(in the rows, 128 means zero)
Rotation paths and how fast each direction turns (degrees each step):
Each turn is a multiple of 5 degrees from 10 to 175, or 0.
Each row of a path follows its step; steps can be skipped.
path 1
step 1: [128 136 133 120 128 126 126 124 117 134 132 129 132 131 131 126 134 123
 130 123 135 132 132 129 135 129 123 133 121 131 129 134 124 123 135 130
 126 126 130 134 116 125 135 128 130 122 139 144 121 132 127 127 128 136
 126]
step 3: [124 125 128 128 129 125 130 130 128 132 127 117 128 128 125 125 118 125
 125 129 130 135 136 119 129 140 135 132 121 126 130 131 125 120 131 133
 133 130 119 125 123 116 133 130 126 126 140 132 122 137 127 136 119 129
 135]
step 4: [130 133 130 128 132 122 127 128 127 135 130 127 120 139 135 125 131 137
 128 135 136 134 133 123 135 119 128 139 122 126 128 128 134 127 130 135
 121 129 122 121 118 128 131 132 130 128 137 127 125 133 138 140 128 126
 131]
step 5: [120 129 120 135 132 120 123 127 136 130 132 125 131 140 133 124 132 130
 130 137 130 129 138 126 122 133 129 137 131 123 137 129 125 122 137 123
 124 142 123 134 119 127 128 131 128 128 126 126 127 126 126 133 123 131
 129]
step 7: [124 135 126 126 137 119 128 129 120 122 131 126 129 128 132 134 135 131
 127 132 131 123 125 121 122 127 131 141 133 126 128 138 126 126 137 130
 128 120 126 130 116 139 125 132 134 135 133 135 130 130 128 135 121 133
 125]
step 8: [137 131 123 133 132 120 118 128 125 129 136 126 132 131 132 125 129 130
 127 138 127 129 122 123 121 129 126 131 146 131 136 131 128 118 127 137
 135 126 125 130 120 119 130 128 122 125 130 131 123 125 128 124 121 133
 123]
step 9: [136 131 129 138 131 127 130 121 116 134 127 124 132 125 131 132 118 131
 137 130 127 126 128 123 124 129 129 131 125 125 136 134 119 121 126 132
 128 119 127 137 123 121 124 131 127 136 127 129 123 131 136 134 118 135
 138]
step 10: [131 134 125 133 135 128 125 127 123 120 137 126 131 131 127 131 123 128
 134 129 132 132 134 126 131 127 121 132 126 127 131 135 129 127 127 138
 115 123 125 131 118 124 129 132 132 119 131 148 128 123 138 127 126 125
 128]
step 12: [126 132 135 138 136 126 124 134 121 135 129 119 133 128 116 128 119 132
 124 126 135 135 131 132 125 137 124 127 124 123 132 131 123 121 136 131
 122 121 125 130 122 130 132 126 118 124 134 128 131 135 128 134 125 121
 132]
step 13: [127 138 131 133 135 125 121 131 122 136 137 126 132 136 124 125 134 133
 125 119 132 130 127 127 129 118 126 132 119 128 128 134 126 127 138 131
 132 128 122 126 120 127 129 131 132 130 138 130 122 116 133 134 136 126
 125]
Speeds:
[125 129 132 127 127 127 130 128 127 126 129 127 128 128 127 128 128 126
 128 128 130 128 129 130 129 125 130 128 126 127 129 131 130 128 128 127
 128 124 130 126 128 126 127 129 129 129 127 129 128 129 131 129 127 128
 125] | 120
